One turn sends every row of this set to another row. A few are shown first. Where does it send the rows asked after them?
von: [ -1   2  -7  16  21  -9  13 -18 -15  -5   7 -22  15]
Sinin: [-14   9 -10  16 -10  12  19   2  23  -6  -5   6   1]
Senun: [ 19 -22  -3  -3 -14  12  -3  12 -23  19  11  15   5]
giva: [-15  23  -7  16   0   5   4  12  21 -14   4   7   1]
makub: [-30   5   4   0  24   3   8   2  -6  -8  -7 -22   1]
goz: [-16 -22  15   1 -11  19  14  16   1   1 -13   4  14]
vogom: [-14 -22  13   1 -23   9  24  12  -8   2 -12   7  10]
gatu: [ -6 -25  15   0 -13  14  22  12   0   2 -12   9  15]
Nade: [-13  -9   7  -3   9 -17  -9  23 -14   5 -26 -12  17]
zofu: [ 15  -6  -4   0   5 -22 -16  -1 -25  10   4 -22  13]
deka: [ 12  12 -27  12 -11  11  -4   2   2   8  19  15  -7]
mati: [  5   1 -18  -9   1 -17 -21   4 -30  11  -1 -19  -5]
Nev: [-14 -10  21   4 -16  -3  21  16  -2  -5 -14  -1  19]
Mubu: [ -8  -4 -14   3  17 -14 -15  29 -18  11 -22   0   6]
tev: [-22   7  -3  16 -11  11  15   6  21 -11   6   8  -3]
bomid: [ -5  15 -21   1  14  -6 -10 -13  -6 -10   4 -28  -4]
Suzap: [-28  18  -5  13  25   5   4  12 -10  -3 -15  -9  11]
Gumel: [ 18 -16   6  -8 -16   6   2  11 -36   8   4   3  20]
Vil: [-19   3  -8  11  31  11   9  11 -27   5  -8  -5  13]
vut: [ 10   9 -25  12 -19  10 -12  -2  -3   6  21   5  -4]
zagom: [ 11   4 -26   7  -8  16 -11   0   5  -4  22  13  -7]
Boli: [ 11 -25   1  -4 -19  10  -9  16 -22  17  10   9   5]
fute: [-21 -10   7  -9  10  -9  -6  19 -31  10 -13 -15   1]
Rof: [-16  10 -11  18 -10  23  14  -1  18 -10  -1   0   3]
Giso: [ 18  15 -23   5   0  15 -14   7 -11  -1  21  12   2]
lir: [ 18 -23 -10  -7 -20  16  -3   9 -26   8   6  12   7]
feg: [ -1  20 -14  15  21   2  -2 -11 -19  -1  14 -19   9]
budu: [  9  -5 -14   9   6 -32 -12   0  -3   2  -6 -19   7]

giva -> Giso
Vil -> von
Where do these go?
Suzap -> feg
makub -> bomid
deka -> Senun
Boli -> goz
zagom -> lir

One turn sends every row of this set to another row. A few are shown first. Where does it send the rows asked after them?
gep: [  6 -21   6   9  -1   7   5 -23   6 -31  22  -4   1  -4   3  10  -4  10
   8 -20]
Koti: [ 16 -28   5  11  -2  12   0 -20  11 -18   7 -11   0  -3  11  15 -18   5
   5 -18]
gab: [-15   5  -4 -16   5  -3 -13  26  18  14  -5  -5  22   6  13  -4  26  -5
 -14   5]
Taga: [  7 -19   6   6   0   6   7 -23   6 -34  22  -7  -1  -2   3  11  -3  12
   7 -17]
kimu: [  3 -27  10   4   3  -1  -1 -23   7 -28  23  -7 -14 -15  17   7   5   8
  11  -6]
Zimom: [-15  21 -12 -28 -16 -10   6  19  18  11   3   3 -19  19   2 -17  -4   5
   4  -4]
dif: [  9 -29   3  14  -1   8   1 -15   1 -26  10 -11  -3   3  12  15 -15   3
  -4 -17]
Nakab: [  9 -21   7   7  -1   8   5 -24  10 -29  21  -5   2  -5   3   9  -6  12
  11 -19]
Fusu: [-11  11  -5 -23   7  -5  -8  22  22  11  -6 -11  17   8  11  -2  27   1
 -13  11]
rapav: [  0  11   7   3 -14 -26   9  19  -1  32 -24  -9 -13   1   3  -1  -5   8
   8  -4]
Batu: [ -6  18  -9  -1  -4  -5   4  17   2  19 -14 -18 -13  24  -9   7  15   7
 -10  13]
kov: [ 10 -19   7   5   0   7   8 -26  10 -32  21  -8   0  -4   2  11  -4  15
  10 -16]
gogod: [  7  19  -5  -4  -6   1   2   9  20  35 -19 -17  -4  12 -10   6   8   9
   7   9]
vukob: [-13   8  -5 -30 -22 -15  13  19   2  18  14   6  20  -5  -1  -3   4   5
  22  13]
pibop: [ -4  -5  21 -25   1   1  23  16  11  22 -16  -8  23  -3  16 -18   8  -4
   3 -17]
mivi: [-14   5  -7  13  -8   1  -6  24  -5  26 -13  -6  -3  18  -5   3  12  -6
 -10   0]
Tagob: [-17  12  -9 -19 -19  -3  -1  22  20  21   3  12 -11  12   5 -19  -8  -4
   9 -15]
kena: [ 21 -21   4   3   1   8   6 -23  14 -22   7 -18  -5   0   9  17 -17  13
   5 -11]
Dumem: [  1   3  18 -35   5  -5  31  12  12  15 -16 -16  15   2  11 -15  11   5
   0  -8]
fimo: [ -1  12   5   2 -12 -27  11  19  -4  29 -24 -11 -16   4   3   1  -3   9
   5  -1]
Giz: [  6 -25  10   3   3   0  -1 -24  10 -25  21  -6 -12 -16  16   7   4   9
  16  -7]
fepod: [ -1 -27   5   4   2   0   2 -25  -1 -24  23 -19  -8  -7  13  14  -3  15
  13  -3]
fuzod: [-18   5  -5 -25 -22 -15  11  22  -2  18  16   9  21  -5   0  -4   6   1
  19  11]
sazil: [  4 -26   6   3   2   2   2 -28   6 -19  21 -20  -5 -12  13  14  -6  16
  18  -5]
Ketun: [-15   9  -6 -31 -20 -18  15  20  -1  14  15   4  17  -1  -1  -2   6   6
  18  16]
kufi: [ -3   9   7   7 -15 -25   7  21  -4  32 -24  -6 -12   2   5  -1  -5   4
   7  -6]
vekir: [  6 -25  10   2   4  -1   0 -24   9 -27  22  -8 -14 -14  16   7   5  11
  14  -6]
Vor: [ -3 -31   6   9   0   3  -2 -22  -3 -22  24 -15  -5  -9  15  12  -5  10
  13  -9]
rofu: [ -6  10   6   5 -13 -27   9  22  -8  28 -23  -8 -15   4   5   0  -2   5
   2  -4]
savat: [ -4  11  -3 -24   5  -2  -9  19  30  18  -9 -10  21   3  10  -2  23   3
  -5  10]
mudo: [-10   0  16 -31   7  -8  31  19  -2   5 -12 -15  12   9  14 -15  16   1
 -11  -7]
Bafek: [-14  -8  18 -22   2  -3  23  22  -3  12 -11  -6  20   3  17 -18  13  -8
  -9 -17]
ret: [ -9   6  -3 -17   3   1 -14  22  26  21  -8  -4  25   1  13  -4  22  -4
  -5   4]
bavip: [ 14 -23   2   5   3   5   6 -19   3 -31   9 -17  -8   6   9  18 -12  10
  -4 -10]
suf: [  2 -29   7   7  -1   5  -2 -25   4 -16  22 -15  -3 -14  15  12  -7  12
  18  -9]
zed: [-19   6  -6 -27 -21 -17  12  23  -5  13  16   7  18  -1   0  -3   7   2
  16  13]
Tomer: [ -2   7  -3  11 -11   8  -8  16  13  42 -17  -5   5   8  -5   1   5  -3
   6  -4]
Pimir: [  3 -28  10   5   3   1  -2 -23   8 -26  22  -4 -12 -16  17   6   4   7
  13  -9]
nale: [-23  14 -12 -20 -17  -8   2  25  12  11   5  10 -16  18   5 -18  -4  -2
   1 -11]
mis: [-11  18  -9 -27 -18  -6   4  17  27  20   0   6 -13  13   3 -17  -8   4
  13  -9]

rofu -> kufi
zed -> fuzod
Where do these go?
mudo -> Bafek
savat -> Fusu
Nakab -> kov
kimu -> Pimir
Tomer -> gogod
nale -> Tagob
bavip -> dif
fepod -> Vor

